0: [137 106 112 100  92 164 188 138 153  90 120 134]
1: [130 108 103 106 140 175 111 114  95  80 144 148]
2: [129 100 160 164 112 109 111 130 106  92 176 110]
3: [ 97 149 124 119 142 137 107 136 107  82 110 126]
4: [153 212 101 105 101  83 162 104 251 255 143 113]
5: [135 109 109 121 110 117 148 162 200 133 109 106]
6: [157  97 195 200 103 100 124 136  99 102 122 102]
7: [105 124 117 105 154 156 121 138 116 162  94 101]
8: [108  95 146 159 124 131 113 139  99  88 170 120]
9: [118 110 105 108 156 150 104 130  93  77  97 121]
10: [138 116 124 113 110 190 139 163 131 128 108 115]
11: [ 98 161 121 146 160 124 109 137 113 122 110 122]
12: [171 105 108  87  95 173 184  84 152 229  96 139]
13: [123 112 142 104 131 180 125 124 100 120  95 112]
14: [108 165  94  94 169  98 102  88  93 134 102 179]
15: [128 114 106 128  94  99 120 135 212 150 100 113]
16: [174 104 138 137 106 113 142 138 119 164 102 116]
17: [120 134 157 174 118 130 115 149 100  91 144 102]
18: [254 109 109 103 107 107 223  96 255 255 151 103]
19: [110 105 130 149 147 134 107 164  99  81  94 112]
20: [108 131 139 152 143 142 104 147  88  94 112 112]
21: [118 106 118 138 129 129 105 139  97  92 166 130]
22: [109 106 109  94 136 208 136 109  94 116  97 132]
23: [160 113 177 144 103 115 137 143 106  92 122 112]
24: [201 100 175 143 110 110 183 169 139 122 132 113]
25: [160 115 109 104 100 119 148 104 144 194  88 105]
26: [106 133  93  94 200 139 109 102  93  86 126 176]
27: [109 165 151 142 164 120 100  95  99 113 104 152]
28: [132 123 190 167 131 121 108 119 108 100 108 127]
29: [117 103 103 133 134 129 104 172 106 101 136 124]
30: [173 103 161 134 102 101 193 110 188 174 116 107]
31: [110 117 164 177 148 119 101 164  99  87  92 108]
32: [196 134 101 109 110  99 172  86 197 247 145 115]
33: [106 134 113 134 162 107 112 132 107 131  98 118]
34: [128 104 221 214 109  99 144 164 106  83 111 106]
35: [113  97 176 152  93  89 177 132 188 157  95 107]
36: [103 111 109  96 143 153 115 179 125  81  88 105]
37: [127 118 154 100 105 141 146 127 108  88 158 143]
38: [107 102 115 166 147 102 106 102  96  84 206 155]
39: [123 103 121 100 140 129 106 106 105  89 230 194]
40: [118 110 181 199 132 104 105 103 101  82 207 141]
41: [103  99 103 198 161 106 107 168 142  96 102 113]
42: [114 107 171 167 117 120 100 135  96  88 176 120]
43: [107 139 111 163 159  89 105 107  94  86 207 146]
44: [185 119 106  98  99 181 173  90  99 207 106 150]
45: [110 117 135 168 139  96 122 131 141 136  96 110]
46: [102 101 106 125 139 115 115 196 177  92 103 112]
47: [107  95 168 167 148 129 107 103  98  75 186 145]
48: [115 109 101 106 170 163 106 174 115  89 102 127]
49: [ 99 202 109 111 180  94 112  99  96  88 161 185]
50: [123 197 103 157 131 106 112  93  89 130 158 112]
51: [112 108 109 116 154 132 113 163  96  90 105 117]
52: [108 101 101 116 132 151 100 141  97  86 127 122]
53: [109 124 106 115 124 138 105 183 138  83  96 112]
54: [116 114 118 126 131 127 103 130 104  90 155 137]
55: [107 174 110 143 138  96 130 101 173 245 103 114]
56: [111 129 122 116 114 122 113 182 169  96 100 112]
57: [111 156 126 121 126  98 123  94  97 170 109 132]
58: [110 144 163 151 160  91 102 105 113  94 202 185]
59: [114 123 107 107 158 181 121 146 143 109 110 124]
60: [108 176 105 100 125  94 114 105  98 141 122 141]
61: [ 98 127 159 126 131 145 105 126  99  92  91 118]
62: [163 108 126 118 102  91 160 139 172 144  94 107]
63: [145 104 152 255  98  88 128 118 126 151 142 111]
64: [101 103  99 103 136 121 108 206 162  90  92 105]
65: [102 163 150 125 164 133 110  87  95  92  85 153]
66: [111 126 166 146 118  99 111 109 109 109 149 115]
67: [ 95  94 156 184 140 109 109 162  97  67 130  98]
68: [ 99 106 117 132 152 142 116 187 125 105  95 108]
69: [113 112 155 173 132  93 109 110  99  90 166 129]
70: [151 111 122 140  89 111 118 183  95  83 106 108]
71: [110 128 117 129 143 118 111 113 105  95 168 151]
72: [105 129 106 143 146 134 104 153  98 144  98 107]
73: [167 125 161 125 114 165 107 116 105 127 133 131]
74: [117 136 107  93 128 114 115  97 102  92 180 182]
75: [129 109 175 151 107  90 109  97  96  81 200 157]
76: [114 110 125 184 132  98 137 137 194 132  93 106]
77: [104 102 111 107 163 162 116 144 125 102 101 116]
78: [ 90 100 114  97 161 190 110 111 107 102 103 143]
79: [119 128 116 133 143 155 106 145 105 160  95 106]
80: [137 100 112 112  95 150 188 133 165  95 119 148]

[155 105 108 201 105  95 148 101 217 161  97 108] 76 15 30
[106 192 109 104 178 102 110  96 118  81 159 174] 49 74 26
[117 105 165 109 110 129 125 138 101 100 141 130] 37 54 66
[177 241  93  93  99  99 205  98 255 255 168 135] 4 32 18
[107 102 131 112 174 189 112 110  98  99 106 143] 78 22 77
[155 115 182 149 122 112 100 100  94 149 150 111] 66 73 28
[117 112 172 182 132 101 103  97  96  92 200 137] 40 69 47
[169  94 110 108 106 210 195  91 111 161  86 131] 44 12 22
[123 211 106 162 111 102 137  97 172 255 129 109] 55 4 32
[112 105 105 100 137 199 131 118 112 119  96 135] 22 78 13
[111 236 113 109 187 103 111  95 130 255  98 155] 55 57 60
[172 114 134 102  98 142 181 102 141 160 107 116] 25 16 62
[239 255 112 193  95  92 106  99 215 255 255 113] 4 32 55
[111 117 152 208 124 100 141 135 139 149 107 117] 45 76 63
[154 101 109 107 107 206 188 104 100 170 103 148] 44 12 22
[205 176 156 146  92  95 171 103 203 255 167 123] 32 4 30
[205 100 136 104 103 133 233 105 181 174 134 130] 30 12 62
[138 177 106 153 107 100 160  94 198 255 121 117] 55 4 32
[111 163 166 161 160  93 112 112 109  91 195 173] 58 43 69
[108 103 105 129 162 103 143 179 167  97 100 111] 46 64 68
[172 254 115 108  93  84 113 104 193 255 200 127] 4 32 55
[115  91 102 111 115 133 134 104 132 182  92 103] 25 7 79
[108 101 114 119 131 154 111 146  97  94 144 134] 52 54 21
[120 104 107 139 123 149 108 169 105  94 132 116] 29 52 51
[178 103  95 100 109  94 178 109 242 237  92 114] 32 18 30
[103 101  99 111 135 147 108 146  97  91 149 122] 52 54 29
[134 210 113 106  99  92 212  97 255 255 106 142] 4 32 55
[189 242 115 152  88  84 107  91  92 226 255 117] 50 60 57
[ 99 106 117 149 158 141 117 160  97  87 100 105] 19 51 20
[151 166 105 159 104 107 135 130 216 149 100 120] 15 5 76
[149 108 165  94 100 175 115 121 103 122 119 140] 73 13 37
[126 117 127 102 122 133 107 131 109  88 165 158] 54 71 21
[115 134 204 235 124  89 113 103 104  93 235 132] 40 75 69
[113 106 145 173 152 141 104 132 101  78 153 126] 8 42 21
[111 108 134 106 102 134 135 159 114  98 156 134] 37 54 21
[138 107 151 169  91  88 122 132 109 210 102 112] 16 45 25
[137 177 141 139 112 100 113 101 112 156 125 121] 57 60 50
[129 102 145 102  99 139 139 116  94  91 172 154] 37 54 21
[139 111 141 107  96 142 139 142 107  81 169 146] 37 54 21
[109 130 137 119 125 130 110 130 100  88 138 133] 54 3 21
[112 136 150 152 122  88  96 107 135 147  98 107] 45 66 57
[255 184 101  91 105 104 255  99 255 255 227 112] 18 32 4
[222 252 134 102 102 102 165  93 205 255 237 119] 4 32 18
[141 113 148 123 100 115 130 153 101  94 163 144] 37 21 54
[128 110 124 103 109 175 127 160 107 128 106 115] 10 13 79
[107 239 109 109 246  79  91  85  89  85 122 218] 49 14 26
[105  99  98  95 155 117 107 127 154 152  92 110] 7 33 77
[101 102 109 156 146 128  99 164  89  86 100 110] 19 51 20
[168 100 149 101  98 174 150  97 111 120 123 125] 73 13 37
[131 110 149 111 108 121 120 112  88  74 169 163] 37 54 71
[ 96 165 121 104 173 158 103 146  96  91 101 111] 3 11 9
[128 136 124 184 119 135 119 153  90  81 141 110] 17 20 8
[107 202 109 107 128  83 110  92 229 183  99 115] 55 15 4
[171 183 172 189 107 104 117 101 108 181 172 106] 50 63 66
[110 224 114 101 178  78  93  90  95 151  93 179] 14 60 49
[111  97 113  96 128 222 134 100 105 165  90 130] 22 13 78
[157 108 199 204 101  90 141 106 118 108 151  99] 6 2 34
[103 108 180 173 134 106 113 186  98  94 103 110] 31 67 19
[ 97 160 119 202 159  94 114 103 109 226 107 101] 55 57 45
[102 165 119 136 128  97 107 101 100 149 107 127] 57 60 33
[113 116 138 120 121  92 139  82 139 111  88 117] 45 66 33
[110 194 105 104 156  89 107  97 114  92 188 184] 49 74 71
[174 161 105 101 107 106 174  99 198 223 146 111] 32 4 25
[167 106 191 144  91  97 181 115 155 142 116 105] 30 35 24
[152  99 124 180  96  94 128 164 169 116 100 125] 76 45 62
[164 104 220 126 106 141 116  95  97 133 136 127] 73 28 23
[111 100  99  97 131 167 124 125  99  91 145 152] 1 52 54
[111 112 182 149 137 121 107 164  94  97 103 112] 31 20 19
[123 114 137  98 118 177 115 142 100 100  96 106] 13 10 61
[163 115 184 125 117 137 129 119 103 164  92 107] 16 73 23
[255 118 120 107 106  95 246  95 248 249 187 117] 18 32 30
[116 111 111 101 122 179 126 131 109 107  88 109] 13 22 77
[247 131 109  96 100  96 235  88 243 253 147 108] 18 32 4
[137 103 151 106 107 138 168 134 126  91 133 142] 37 0 80
[173 114 189 166  96  95 131 143 118 168 108 110] 16 6 23
[ 98 255 114 100 237  93 105  96 101 118 180 233] 49 14 26
[ 93 109 175 119 139 150 138 154 132  90 106 111] 61 68 19
[171 202 158 195  96  99 114 101  96 221 206 110] 50 63 57
[123 107 113 139 121 122 102 136 102  88 176 126] 21 54 8
[211 110 116 113 109 175 218  94 155 255 114 139] 12 44 32
[118  98 144  99 106 145 130 137  99  92 151 139] 37 54 21
[100 176 122 141 177 129 114 116 105 119  99 131] 11 27 33
[201 255 114 162 101  89 115  97 215 255 233 114] 4 32 55
[ 98 211 111  98 146  96 121 108 136 100 213 189] 49 74 58
[101 105 160 168 120  97 105 214 105  87  92 103] 31 67 19
[153 121 124 102 111 165 144  99 104 164 111 143] 44 73 13
[130 184 101 160  96  85 137  98 197 240 135 120] 55 4 32
[105 244 111 102 134  82 101  92  96 140 205 190] 49 60 50
[ 98 103 166 177 129 107 110 177  92  87  99 112] 31 67 19
[109 105 163 178 137 107 119 121 103 155 102 109] 45 28 66
[ 99 199 116 109 196 107 103  95 127 170  93 150] 14 60 27
[108 213 100 101 116  97 164 102 255 255 104 184] 4 55 32
[121 111 152 133 107 105 126 129  96  93 196 158] 75 2 42
[115 108 127 112 126 156 118 148 103  95 133 124] 52 54 29
[143  96 169 135  99  99 126 133  91 109 131 120] 23 66 2
[157 219  96  86  93  91 172  93 255 255 108 112] 4 32 55
[108 106 114 104 123 149 104 140 104  94 133 125] 52 54 29
[148 156 169 163  97  80  96  96 112 146 147  94] 66 50 28
[ 96 232 119 108 144  96 122  92 194 255  98 139] 55 4 57
[143 103 151 108 103 142 155 115 130  93 121 130] 37 0 80
[105 101 147 137 140 141 103 156  90  84  91 108] 19 20 61
[129 107 134 106 119 156 134 139 118  99 156 152] 37 54 1
[130 100 124  90  92 126 144 132 108  89 141 142] 37 54 0
[111 140  94 101 127  93 112 132 199 140  92 113] 15 5 56
[125 102 106 108 118 150 134 163 131 123  98 111] 10 77 53
[127 178 103  99 113 121 140  90 100 150 128 155] 60 57 14
[ 99 191 105 101 194 106 100  84  90  89 136 166] 49 14 26
[ 97  99 122 102 180 177 110 147 141 109  97 111] 77 59 48
[132 152 151 161 143 135 105 142 103 108 114 114] 20 17 11
[101 102 103 126 132 114 117 199 183  89  94 108] 46 64 56
[209 237 155 144  99  88 155 108 219 255 254 111] 4 32 18
[120 122 169 172 130  94 109 107 108  91 168 117] 69 66 2
[120 112 151 195 142 109 113 119 101  95 216 139] 40 38 47
[ 96 201 112 109 227 112 105  98 108  96 118 190] 49 26 14
[170 120 103  96  93  87 181  93 138 181 116 123] 25 62 16
[255 152 120 103  98  95 239 108 230 255 170 105] 18 32 4
[160 202 123 111 103  86 191  98 255 255 115 142] 4 32 55
[109 242 104 100 181  91 111 103 100  94 221 203] 49 74 58
[ 99 117 109 112 168 125 104  92 102  93 166 167] 71 74 26
[122 110 103  98  98 162 177 141 155  93 105 126] 0 80 10
[137  87 100  96  99 142 160 114 154 221  87 102] 25 12 16
[211 106 154 129  97  96 180  97 164 201 103  99] 30 25 16
[113 106 171 151 112 134 110 148  93  85 136 100] 17 8 42
[113 111 116 108 118 183 151  97 120 189  95 108] 7 25 13
[216 112 162 100  94 127 229 100 165 198 137 140] 30 12 32
[137 116 148 109 132 188 125 110 103 105 112 153] 13 73 22
[109  98  99  97 141 197 152 134 113 134  96 126] 22 13 59
[128 143 169 148 130 124 109 131 100  93 105 124] 28 61 20
[154 143 175 149  98  90 118  92 117 157 131 108] 66 16 57
[126 204 113 185  95  94 141  82 166 255 128 115] 55 4 32
[150 109 115 108 101 196 173 100 125 177  97 143] 44 12 10
[112 100 137 107 131 147 126 141 126  91 101 128] 77 61 51
[134  99 117  93  94 161 164 157 142  89  96 109] 0 80 10
[149 112 108  94 105 205 159  90 101 181  98 163] 44 12 22
[165 103 140 180  97  96 127 148 119 153 119 120] 16 45 6
[107  96 100  94 141 202 134 123  98 115  98 129] 22 78 13
[146 111 117 101  92 162 182 144 153  91 100 125] 0 80 10
[108  96 151 110  92 107 131 154 103  91 168 138] 37 8 21
[149 113 197 141 108 150 126 134  93  88 116 123] 23 28 73
[142 142  98 140  99  89 123 123 194 175 101 106] 15 62 5
[112 106 123 123 161 118  97  99 101  94 173 155] 71 54 38
[100 215 110  94 114  94 159  91 255 255  96 177] 4 55 32
[107 141 153 149 176  96 109  97  94  83 120 150] 27 65 69
[125 105 124 132 116 151 104 140  90  86 129 108] 52 21 20
[107 116 102 133 164 123 110 165 167  92  91 108] 46 68 53
[115 171 133 209 132 103 114  96 101 130 182 106] 50 69 43
[133 122 101  88 125 118 122 101 154 244  98 117] 25 55 12
[188 107 206 149 105 113 116 105 107 167 171 127] 73 16 23
[110 129 109 119 116  97 115 156 176 115  98 107] 56 5 46
[102 104 139 152 126 119 107 161 126  87 103 112] 19 31 68
